Turns in one plane each, and the order they were made in; the first pair answered:
T (before -> after):
-35 -246 -187 -237 15 47 -184 19  ->  -241 -135 -183 -167 101 95 -138 -9
-96 96 9 -7 12 -89 56 -8  ->  18 42 8 -12 -5 -185 21 3
-201 225 -28 205 128 -32 104 44  ->  168 90 3 208 74 -293 41 88
P (before -> after):
343 -43 141 -88 41 -104 -165 -140  ->  43 35 154 -137 222 -119 -189 -235
-226 0 -38 -306 245 310 62 -181  ->  134 133 33 -62 12 419 328 -135
190 -19 105 -12 -143 165 46 -128  ->  56 -193 28 -228 -34 47 -125 -145
Q (before -> after):
-169 -8 -116 303 1 -33 -45 354  ->  162 -39 112 160 125 -397 -126 42
-24 -170 -13 -254 73 -93 -188 -142  ->  -319 -116 -139 -62 -2 146 -81 120
22 -119 160 -146 95 -321 -90 -165  ->  -200 -283 -40 -269 -74 99 -82 16
Then:
Between the rows of a pair lie 2 to 3 turns.
239 67 79 59 -104 97 80 -176  ->  1 -47 -136 172 -156 223 21 157 -> T, P, Q
-134 -134 -133 -27 143 -281 -248 174  ->  408 -109 -9 -12 -164 -184 -85 47 -> P, P, Q
77 136 38 -149 -82 86 103 -196  ->  117 -13 -92 -168 -179 161 72 -5 -> Q, P
186 -29 55 -361 -42 161 13 -287  ->  186 128 78 -137 -152 304 192 -182 -> T, P
139 -90 -70 -256 -52 -23 -133 -339  ->  -124 253 47 229 112 -116 100 -239 -> T, Q, Q
-409 151 -22 251 172 -50 6 193  ->  248 191 265 187 103 -265 74 -118 -> Q, P
12 94 167 -236 83 218 156 -316  ->  -143 90 94 -250 116 265 127 -259 -> T, Q
-113 -77 -192 -154 -58 335 10 -50  ->  -93 248 7 302 86 38 200 -45 -> P, Q
110 41 129 -44 -147 194 -52 -53  ->  1 135 169 -65 -22 100 -61 -193 -> T, Q, Q
292 -132 48 76 11 -36 -1 130  ->  89 -20 142 -114 167 -40 4 -212 -> P, P, Q
-49 32 -92 -118 -6 302 80 -82  ->  -35 -88 -93 -198 -38 274 20 -51 -> P, P
222 -11 49 -35 -88 -22 7 3  ->  -193 53 -47 78 63 31 1 120 -> Q, P, Q
-227 -41 -189 54 -131 155 -131 155  ->  -36 156 121 43 93 -223 -69 -258 -> Q, Q, P
-86 172 77 -9 199 8 113 -129  ->  22 68 82 -123 201 -54 9 -175 -> Q, T
-139 54 -50 12 183 -3 84 -22  ->  41 75 -13 10 63 100 203 -61 -> Q, Q, P
148 -33 30 167 -43 -136 -165 188  ->  -112 222 141 166 137 -69 -48 -44 -> P, Q, P
154 22 -83 220 -27 -261 -21 280  ->  120 -183 -241 -140 -162 -5 -98 255 -> Q, Q
332 -17 93 107 9 -268 11 -115  ->  33 132 143 153 183 -250 39 -221 -> P, P
-192 77 104 299 264 -214 44 114  ->  265 -365 -29 -188 -77 -16 -158 134 -> T, Q
177 204 47 -26 128 -255 58 7  ->  99 202 20 -86 188 -262 -1 4 -> P, P
3 118 53 112 184 -256 -42 -46  ->  -73 229 93 -48 132 -11 86 -280 -> Q, P
-124 149 -41 274 71 93 -12 280  ->  133 -5 -119 99 -119 256 -19 310 -> T, T, T
-292 -1 -68 -111 370 -152 -123 -13  ->  -317 217 -32 115 207 179 170 40 -> T, Q, P
25 26 -79 -246 -235 331 129 -87  ->  329 -89 62 -177 -69 -279 -58 -120 -> Q, Q, P
229 -182 -141 -33 -226 -233 -229 -31  ->  238 205 51 289 -226 -77 108 -183 -> P, P, T
-76 -230 3 -196 21 -96 -373 -89  ->  318 30 166 199 -246 68 -18 -13 -> P, P
186 -59 150 290 150 -132 -86 -13  ->  23 -46 134 219 254 -176 -139 -74 -> P, P
-307 -164 -176 13 140 -122 -218 464  ->  35 -76 35 235 174 -434 -160 415 -> P, T, P
-122 -35 47 23 131 -115 -64 -38  ->  113 -70 96 -16 45 -123 -58 -77 -> T, P, T
-47 -3 -81 186 32 -203 -46 492  ->  -115 -92 -180 18 -28 6 -80 509 -> Q, Q, Q
128 263 72 544 121 -150 216 220  ->  345 -28 -15 -419 -159 321 94 -257 -> Q, T
-50 -136 -93 -272 -20 -103 -23 -100  ->  107 -1 -49 185 -90 -189 117 96 -> Q, Q, P
-387 286 -119 290 274 -81 -35 254  ->  -131 -121 -205 -520 161 58 -295 -90 -> Q, Q
183 -79 -132 -97 5 -184 -114 174  ->  -157 36 -108 -196 207 -154 -92 -54 -> P, Q
-240 -42 -289 154 117 1 -68 350  ->  103 -185 -164 -297 151 -224 -234 5 -> Q, Q
41 -231 -153 -5 -8 -141 -290 246  ->  -300 129 -73 220 -6 215 34 189 -> T, T, P
-123 80 -39 344 107 -126 116 310  ->  160 -208 -159 -236 -204 269 4 95 -> T, Q, T
165 -9 -9 173 -129 4 145 129  ->  -19 -108 -58 86 93 -265 -63 146 -> P, Q, Q
83 261 117 177 173 -329 -55 126  ->  -238 240 53 -243 254 -84 -134 -119 -> P, Q, P
81 -147 -50 -92 -143 118 -10 -7  ->  -69 -123 -94 -88 -96 184 -19 36 -> T, P, P
-200 142 -1 161 40 167 97 -130  ->  289 -63 42 112 -27 -183 -36 -109 -> T, T
-284 87 -52 156 81 -49 19 132  ->  171 -149 -108 58 -181 -23 -55 220 -> T, T, Q
-390 78 10 -230 182 11 -102 -182  ->  -144 248 198 -35 212 -163 22 -305 -> T, T, P
-267 -145 -160 -141 -68 451 -82 208  ->  239 -19 272 -91 235 -336 -149 -241 -> Q, Q
-51 -66 286 -112 78 -259 -89 -13  ->  -235 98 276 -20 -30 156 127 -22 -> Q, P
-56 49 -103 2 -138 265 84 48  ->  178 130 70 206 -59 -94 88 -3 -> Q, T
-249 224 32 -49 260 240 143 -123  ->  391 91 143 -30 193 -212 51 -164 -> Q, T, P
87 -124 25 99 -54 110 151 163  ->  -108 -172 55 -178 172 -41 -14 -68 -> Q, Q, P
-252 -43 -150 1 -9 99 -65 123  ->  90 159 124 211 44 -178 59 -67 -> P, Q
27 225 66 2 -108 312 -13 -25  ->  305 112 154 39 -67 -9 -111 -12 -> T, T, T
-82 73 87 -82 77 68 105 -182  ->  -9 -82 -49 -168 -44 202 75 -89 -> T, T, Q
-402 -89 -75 -41 161 26 -62 23  ->  -228 179 127 259 146 6 201 -61 -> T, Q, P
131 20 -37 -43 -43 236 -36 -91  ->  -38 61 19 -45 40 234 -50 -125 -> P, P
256 -89 43 36 -204 173 142 69  ->  288 -10 120 103 -146 37 155 37 -> Q, Q
36 -41 -96 54 -63 54 -125 163  ->  137 119 88 93 47 -102 -26 -85 -> P, P, Q
-139 -41 -61 389 -156 428 83 185  ->  40 -77 33 569 32 -145 -48 250 -> P, Q
-79 185 59 -3 -87 352 142 -119  ->  391 -4 42 102 -197 30 17 89 -> T, P
125 42 87 156 103 -284 30 23  ->  -134 108 -2 -130 3 243 140 -155 -> Q, T, P
